Where one turn sends some rows of the set: a few examples, then the rows asked
j_561: [ 0.68  1.07  0.44 -0.14  0.76 -0.44 -0.17  2.65 -4.86  0.90  0.56 -2.34
  0.26  3.87  1.98  3.36 -2.20  2.20  2.90  1.32 -0.57  3.64 -0.31  3.71
 -1.53  1.49  1.47 -1.29  2.05 -0.16 -5.06  2.90  1.11  1.83  0.81 -0.20
  2.01  1.42 -2.05 -0.78 -1.69  1.45 -1.00  1.58 -0.19  0.65  0.80 -1.77
 -1.16  0.56 -2.59 -3.30  2.73 -1.41 -0.88 -0.93 -0.45  0.05  0.71  2.91
  0.02  1.87  1.00 -1.18  3.32  0.00 -2.97  0.99  2.12 -0.23]
j_106: [-0.12  1.94  3.71 -0.26 -0.89 -0.73  1.79 -2.91  4.03 -0.35 -1.09  1.49
 -2.15 -3.42 -0.55 -0.03  2.12 -0.80 -3.08 -0.34  0.32 -2.13 -1.54 -0.88
  1.93 -1.11  0.81 -1.51 -1.51  0.59  1.01 -2.68  2.17  2.33 -0.60  0.44
 -1.20  0.06  0.47 -0.66 -2.80 -0.44  1.74 -1.01 -3.49  1.59  1.98  1.63
 -0.37  1.16 -2.99 -0.56 -1.55  0.11 -0.89 -3.44  0.25  4.05 -0.14 -2.74
 -1.19 -0.17 -1.37  0.01 -1.46 -3.14  1.79  0.65 -1.71 -1.15]
j_34: [ 1.41 -1.16 -0.45 -0.43 -0.92  1.14 -2.00  2.37 -3.57  0.45  1.55 -1.02
  2.06  3.14  2.70  1.02  0.02  0.38  3.59  1.07 -1.58  5.04 -0.56  3.89
 -0.07 -0.23  1.36 -0.85  2.11  0.61 -4.29  3.56 -1.08 -0.04 -0.54 -2.64
 -0.50  2.05 -0.19  0.71 -0.76  0.77 -1.52  3.21 -0.18 -0.58  0.68 -0.50
 -2.98 -0.95 -0.59 -2.63  3.30 -0.12  1.12 -1.08  2.64 -2.37 -1.29  1.01
  2.78  0.99  1.33 -4.12 -0.18  3.23 -1.18 -1.65  1.00  0.75]
j_924: [-1.21 -3.07 -0.83 -0.16  3.25  1.20  1.92  1.15  0.83 -0.18  1.48 -1.52
 -1.99  0.50 -0.43 -1.42 -1.52 -0.58 -0.08  1.66  2.21  0.86  1.96  1.40
  3.88 -0.89 -0.70  1.91 -3.62 -1.20  1.23  0.47 -5.06 -1.58  4.65  0.82
 -1.73  1.83  2.29  0.30  2.88 -0.45 -1.83  0.36  4.52  2.48  0.90 -2.74
 -0.10  2.62  1.39 -1.06 -4.50 -3.51  2.10  2.76  0.41  0.47  2.61  1.21
 -0.42 -1.43 -3.12 -0.11 -0.26  0.48 -1.27  0.12 -0.64  1.01]
j_975: [ 1.42 -1.95 -2.30  1.93 -1.38  3.05 -3.58  4.49 -1.35  0.58  2.29 -0.04
  0.26  2.13  3.76  0.61 -2.45 -0.66  2.46  0.03 -1.66  4.41  1.00  2.79
  0.10 -0.28  2.23  1.92  0.20  3.06 -3.71  2.06 -2.00  1.37  0.59  1.56
  0.82  0.46  1.11  3.93 -1.08  1.52 -2.16  0.50  0.73  2.53 -1.71 -2.97
 -1.08 -0.50  0.69 -3.02  1.19  1.22  1.51  0.34  1.49 -3.30 -1.00  1.97
  0.64 -1.03  0.04 -2.44  1.74  2.52 -0.61 -1.57 -1.14  2.07]
j_17: [ 1.07  1.80 -0.10  1.33 -1.33 -0.03 -1.90  2.67 -1.01 -2.04 -0.52  1.70
  0.82  1.36  0.67  2.21 -0.91  1.43  0.35 -1.09 -2.46 -0.87  0.10  2.22
 -3.89  4.57  3.64 -0.14  2.67  2.97 -2.07  0.23  1.79  2.78 -1.64  2.81
  2.42 -3.57 -2.63 -1.22 -2.18 -0.38  1.18 -0.21 -0.64  0.39 -2.68 -1.86
  1.66 -0.59  1.14 -0.37  2.12  0.95 -1.07 -3.02 -1.56 -1.16 -1.91  0.22
 -3.79  0.18  2.21 -0.17  2.74 -0.90 -0.61 -1.36  1.89  0.85]
j_898: [-2.36 -0.28  0.97  0.15  4.33 -0.33  3.88  0.02 -2.42  0.04  0.67 -2.43
 -3.09  2.03 -0.36 -0.74 -1.67  0.92  0.04  0.11  1.74  0.79  1.21  1.75
  3.20 -0.19 -0.77 -1.35 -2.15 -2.70 -0.60  1.04 -2.85 -1.03  5.11 -0.27
 -0.65  1.40 -0.40 -1.41  2.62 -0.55 -1.05 -0.23  4.26  1.56  1.94 -3.71
  0.03  2.68 -0.15 -0.22 -3.75 -2.95  1.57  3.01 -1.17  2.40  4.34  0.58
 -0.68 -0.45 -2.63  0.37  0.69 -0.08 -2.36  0.94  0.62 -1.42]
j_704: [-2.59  0.52  2.77  0.62 -0.65 -0.49  0.86 -3.51  5.66 -0.44 -2.11  1.93
 -1.64 -3.14 -0.81 -0.04  1.92 -0.79 -3.57  0.64 -0.06 -2.10 -1.76 -1.51
  2.17 -0.47 -0.81  0.33 -2.11  0.69  0.48 -1.93  1.28  2.00 -1.37  0.88
 -1.21  0.50  0.81  0.02 -1.94 -0.31  0.74 -1.20 -2.86 -0.11 -1.16  1.69
  1.04  2.21 -2.00 -0.35 -1.01  0.31  1.29 -3.51  0.19  3.09 -0.79 -1.79
  0.03 -0.69 -1.55  0.87 -1.07 -2.04  2.61  1.82 -3.06  0.78]
j_686: [ 2.29 -0.46 -0.48  0.82 -3.03 -0.52 -2.02  4.34 -0.14 -1.19  0.05  1.28
  2.09  2.31  1.91  1.16  0.77  1.17 -0.02 -0.42 -2.42 -0.24  0.76  2.16
 -4.42  2.35  3.79  1.22  3.09  3.02 -1.43 -0.15  0.91  0.59 -2.40  0.06
  0.52 -1.90 -1.16 -1.05 -2.07 -0.93  0.90  1.87 -2.14 -0.57 -1.87  0.07
  1.82 -1.05  2.46 -0.75  2.06  1.36 -1.71 -3.45  0.68 -2.13 -3.72 -0.96
 -2.63 -0.87  2.36 -2.90  2.07  1.60  0.87 -2.21  0.56  1.77]
j_653: [ 1.30 -1.78 -2.86  0.27  2.07 -1.82  1.70 -0.52  0.51 -0.28 -1.19 -5.04
 -0.38 -1.78 -3.03 -0.04  0.63 -2.06  0.23 -1.49  1.11  0.25  2.21 -2.33
 -0.10  2.39 -2.84  0.90 -2.98 -4.49  2.81 -1.24 -1.05  0.72  0.94 -1.37
 -1.05 -1.32 -0.63  1.42  4.55 -0.52 -0.43 -0.90  2.62  0.43  0.37  2.00
  3.53  1.65 -1.06  5.51 -0.05 -0.73 -1.07  2.39 -1.02  2.02 -1.99 -0.68
 -2.18  0.11 -1.30  1.32 -2.48  0.69 -1.97  0.56  3.43 -1.93]
j_837: [-0.03  0.44 -1.73  0.19  0.56  1.52 -3.64  2.26 -1.81 -0.18  1.80 -0.52
  0.09  1.20  0.94  3.12 -3.74  0.72  3.29  1.86 -0.80  2.76  0.81  3.76
  0.26  3.18  1.19  1.08 -0.27  1.62 -3.71  2.14 -1.89  3.85  1.65  3.59
  2.07  0.90  0.74  1.47 -0.45  1.94 -1.61  0.09  2.98  1.37 -1.67 -2.94
 -1.69  1.98 -1.24 -3.05  1.95 -0.85  1.28 -0.71 -0.77 -1.68  0.52  4.00
  0.05  1.71  0.21  0.48  2.65 -1.20 -2.46  1.22  0.59  1.80]
j_415: [ 2.03  0.65  0.82 -1.03 -1.66 -1.18 -2.64  1.66 -1.06 -2.34 -0.40  2.02
  2.99  1.15 -0.34  2.19  1.45  1.24  1.14 -0.21 -1.99 -0.23 -0.46  2.92
 -3.89  4.66  2.72 -0.71  3.10  2.20 -1.63  0.42  0.47  1.32 -2.35  0.81
  1.19 -2.04 -1.58 -2.99 -1.95 -0.37  1.78  2.09 -0.48 -1.63 -0.75  1.03
 -0.63 -0.91  0.99 -0.81  3.33 -0.45 -1.03 -4.41 -0.54 -2.21 -3.44  0.08
 -2.12  1.72  3.19 -1.26  0.72 -0.46 -0.57 -2.05  2.98  1.04]
j_606: [-1.66  0.14  4.03  0.97 -0.57 -1.16  1.36 -3.34  4.39 -0.09 -1.48  1.76
 -1.35 -2.06 -0.79 -0.99  3.14 -0.43 -3.08 -0.14 -0.62 -0.98 -2.25 -1.34
  1.44 -1.40 -0.25 -1.38 -1.15 -0.11 -0.82 -2.41  1.91  1.71 -2.31 -0.46
 -1.40  0.77  1.11 -1.06 -1.62  0.00  1.67  0.04 -3.14 -1.30  0.43  2.24
  0.51  0.85 -1.75  0.63 -0.49  0.85  1.15 -3.67  0.44  3.49 -0.94 -3.19
  1.27 -0.77 -0.92  0.44 -2.07 -1.02  3.27  0.53 -2.80  0.03]
j_528: [-0.84  0.76  3.48  0.39 -2.18 -0.75  0.27 -2.19  5.10  0.59 -1.06  2.51
 -2.49 -3.91  0.15 -1.42  1.95 -1.59 -3.06 -0.23  0.19 -0.84 -2.08 -2.01
  1.48 -1.74  0.62 -1.09 -1.82  1.06  1.86 -2.54  0.41  1.12 -0.55  0.83
 -1.75  0.53  1.57 -0.51 -2.96 -0.68  0.97 -1.11 -3.44  1.27  1.27  1.84
 -1.09 -0.17 -1.55 -0.96 -1.41  0.11 -1.09 -2.53  1.10  1.91 -1.38 -2.38
 -0.12 -1.95 -0.65 -0.20 -1.47 -2.07  3.29  0.27 -3.53 -0.68]
j_189: [-0.26 -5.32  0.94 -0.38  2.99  0.57  2.94  1.15 -0.21  0.47  1.18 -0.75
 -1.09  2.02  1.12 -3.75  0.47 -0.80 -0.45  0.26  1.85  3.29  0.11  1.06
  3.28 -2.83 -1.15  1.17 -2.28 -1.23  0.16  2.08 -4.00 -4.18  2.22 -1.67
 -1.87  1.11  1.39  0.68  1.74 -0.62 -1.33  0.17  2.30  1.45  1.90 -1.86
 -1.45  0.43  2.04 -1.86 -4.15 -4.34  2.27  3.01  1.17 -1.00  0.70  1.08
  0.23 -2.95 -2.48 -1.31 -1.28  3.32 -0.15 -1.19 -0.14 -0.43]
j_587: [ 2.47 -0.97 -1.08  0.43  0.90 -2.48  1.98  0.29 -1.60  0.75 -0.27 -4.34
 -2.07 -1.95 -1.57 -1.64  1.23 -2.41  0.37 -2.85  0.90  1.90  1.29 -3.18
 -0.56  1.19 -1.26 -1.68 -2.23 -4.34  2.74 -1.60 -0.99 -0.06  0.64 -2.12
 -0.97 -1.80 -0.69  1.19  4.03 -1.29  0.56 -1.30  1.61  1.28  2.66  1.58
  2.46 -0.88 -0.87  5.14 -0.26 -0.67 -3.05  3.33 -0.05  1.50 -2.25 -1.63
 -2.02 -1.32 -0.37  0.51 -2.73  1.11 -1.18 -1.12  3.28 -4.41]
j_596: [ 1.20  1.65 -1.85  0.47 -2.83  0.82 -4.72  2.67 -0.08 -2.42  0.45  2.34
  2.15 -0.52  0.47  1.95  0.16  0.18  1.02 -0.49 -2.70 -1.30  1.25  2.69
 -2.95  5.00  3.58  0.72  2.03  3.96 -0.21 -0.10 -0.80  2.13 -0.74  1.92
  0.61 -2.28 -0.57 -0.88 -1.13 -1.19  0.37  1.30  0.69 -0.02 -2.85 -1.00
  0.04 -0.25  2.24 -0.11  2.26  1.66 -0.36 -3.87  0.06 -2.81 -2.89 -1.01
 -2.36  0.40  2.23 -2.18  0.90 -0.26  0.19 -2.28  0.51  2.21]
j_758: [ 0.57 -3.02 -1.78  0.54  1.06 -2.33  0.31 -0.31  0.18  0.61 -0.97 -3.08
 -0.70 -2.05 -2.17 -2.74  1.58 -2.75  0.38 -2.42  0.45  2.35  0.85 -3.95
 -0.32  1.73 -3.09 -0.25 -2.54 -4.33  2.73 -0.22 -2.77 -0.88 -0.65 -1.88
 -1.57 -1.69 -0.21  2.61  4.49 -1.03 -0.50 -1.55  1.77 -0.65  0.17  2.27
  2.37 -0.34  0.78  5.12  0.34 -0.96 -1.03  3.39 -0.10 -0.47 -3.57 -0.02
 -0.58 -2.51 -0.21  1.27 -3.31  2.68 -0.31 -0.74  2.21 -2.45]
j_385: [-1.68 -2.46  2.85 -0.61  4.12 -0.62  3.61 -1.04 -3.39  0.25  0.38 -0.97
 -1.52  2.58  0.10 -2.51  0.86  0.26  0.69 -0.68  1.24  3.06 -0.65  1.36
  3.16 -0.97 -1.73 -2.79 -1.23 -3.08 -0.88  2.75 -3.21 -3.22  2.75 -2.64
 -1.55  0.99 -0.40 -1.44  2.23 -1.11 -0.53  0.79  2.80 -0.01  2.80 -2.02
 -2.42  0.53  0.33 -0.97 -3.23 -4.51  2.29  2.92  0.32  1.02  2.18  0.72
  0.82 -1.05 -1.64 -0.49 -1.77  2.07 -1.45 -0.94  1.44 -2.28]
j_592: [ 1.91 -2.69 -3.22  0.10  0.71 -1.52  0.73  0.92  1.26  0.60 -0.64 -3.72
 -1.92 -2.93 -1.61 -1.21  0.15 -3.17 -0.61 -1.70  1.76  1.03  1.68 -3.39
 -0.27  1.31 -2.30  1.22 -3.36 -3.41  4.59 -0.92 -2.60 -0.49  0.95 -0.54
 -1.13 -2.01 -0.34  2.85  2.81 -1.19 -0.97 -2.21  1.27  2.14  0.69  1.73
  2.33  0.09 -0.31  3.57 -0.85 -1.82 -2.98  3.43 -0.45  0.10 -3.30  0.95
 -3.63 -2.19 -1.34  1.14 -1.94  0.57 -1.39  0.13  2.34 -2.65]

j_385 moves to j_898
j_704 moves to j_528
j_837 moves to j_975
Now these:
j_653 moves to j_592
j_17 moves to j_596

